In the rows, zero is written as 128.
One turn moves each row of this set onto another row. After a few examples, where does it send each row asked below?
Bofal: [113 130 146 150  96 147 146  97 135 109 128 132 120 119 153 149 107 111
 137 138 155 131 127 149 128  93 142 179 138 113 143 135]
mav: [149 115 128 134 125 143 115 118 137 148 145 116 107 137 153 159 132 146
 138 146 154 122 130 136  86 133 156 163 127 128 146 132]
fezif: [112  99 136 163 134 123 121 126 141 123 143 153  71  99 139 162 117 152
 120 154 145  90 122 149 103 111 137 182 134 111 150 117]
Buli: [142 112 130 136 134 145 112 128  98 127 117 108 143 103 134 176 130 154
 132 160 154  99 109 151 111 117 156 152 131 136 153 132]
bosa: [ 94 114 134 164 118 136 137  91 112 124 123 144  94 104 139 152 113 153
 147 160 122 111 144 135 106  99 160 166 160 120 153 130]
nuvi: [132  86 130 153 116 157 114  98 147 140 118 121 129  92 128 159 106 145
 106 132 168 121 107 144 109  94 166 182 121 112 167 135]
nuva: [109 136 153 144  95 149 141 102 133 105 128 131 121 119 155 147 108 116
 140 142 148 122 128 148 123  93 148 175 137 112 136 136]
zup: [116 117 133 145 110 146 129 145 127 110 127  82 127 101 154 149 127 145
 104 151 153  92 126 135  97 104 132 138 122 123 170 122]
pag: [113 114 113 160 121 153 132 121 128 137  98 129  87 108 126 149 109 157
 107 145 110 118 129 138 109 117 164 126 133 122 152 129]
naleb: [ 89 111 125 183 144 139 152 125 147 114 111 132 116 119 148 140 125 134
 123 150 168 120 151 142 116 122 154 157 107 143 164 107]
vus: [102 103 120 125 125 139 124  91 128 107 103 133 106  94 123 189 137 125
 132 165 155 112 122 150 118 112 157 159 146 131 132 120]
fep: [121  99 150 145 133 130 131 130 130 118  99  98 108  98 139 157  95 136
 124 185 144  93 122 165  99 122 153 131 113 125 142 112]
Zezum: [108  88 114 180 110 127 138 132 125 150 126 117 100  96 137 142 111 137
 141 130 170 115 131 139  96  98 136 161 119 128 176 106]
bupe: [105  90 139 160 121 130 126 110 147 135 131 130 140 111 145 136  93 134
 122 156 170 121 142 175 124  86 142 161 108 138 167 127]
sutof: [103  97 114 128  98 128 140 141 127  94 122  99 120 104 130 145 100 152
 128 156 144  93 114 142 131 120 128 134 119 140 143 130]
mopaf: [ 91  72 130 172 126 129 136 115 147 101 125 106 102 102 130 140 107 152
 130 156 161 109 125 119 107 127 154 172 106 156 168 119]
rol: [133 117 114 136 112 140 149 124 116 108 115 140 121 131 145 133 105 154
 122 146 130 113 148 130 109 123 172 166 145 136 154 107]
nukot: [112  94 134 164 139 123 121 123 145 118 138 156  68 101 141 158 112 152
 118 148 145 100 118 146 102 115 137 177 142 112 150 119]
duf: [ 99  99 115 134 131 136 123  94 129 109 108 126 108  96 126 193 139 126
 136 165 162 112 115 158 117 113 156 153 143 134 134 118]
Tosog: [125 103 131 134 131 142 155 112 160 120 130 133 124 129 126 137 116 150
 129 160 175  96 131 170 115 101 124 139 123 109 137 109]
mosag: [128 103 128 135 126 144 154 111 157 128 132 132 123 131 126 143 112 152
 128 171 171  96 138 172 118 104 129 140 126 101 141 113]
Faru: [101  93  97 129  94 141 142 124 143 106 127 116 132  98 138 147 121 163
 133 143 154 108 114 137 128 112 133 139 113 147 152 152]
Beku: [100 102 148 156 117 153 133 131 126 127 108 117  99 114 116 154 119 145
 150 151 137 132 108 111 127 124 145 150 108 130 144 157]
bige: [117 103 127 162 107 153 147 126 121 123 106 118 106 125 119 128  98 160
 150 139 132 131 116 117 117 134 162 150 114 126 146 143]
fer: [103  85 142 176 125 137 149 100 153  85 125 109 111 109 127 142 110 155
 112 163 146 105 124 125 126 122 153 174 123 148 157 147]
Gozub: [148 118 134 127 126 144 117 116 139 147 138 111 108 135 148 160 126 146
 138 136 154 117 128 129  85 136 150 157 131 126 148 134]
Labat: [135  90 131 151 117 153 111  98 149 134 111 116 129  86 135 162 111 142
 112 140 172 118  98 146 106  92 165 179 118 113 161 137]

fep moves to Zezum
mosag moves to fezif
pag moves to zup
Now these:
nuva moves to duf
Bofal moves to vus
Gozub moves to Tosog
Buli moves to bupe
fer moves to Beku
sutof moves to mopaf

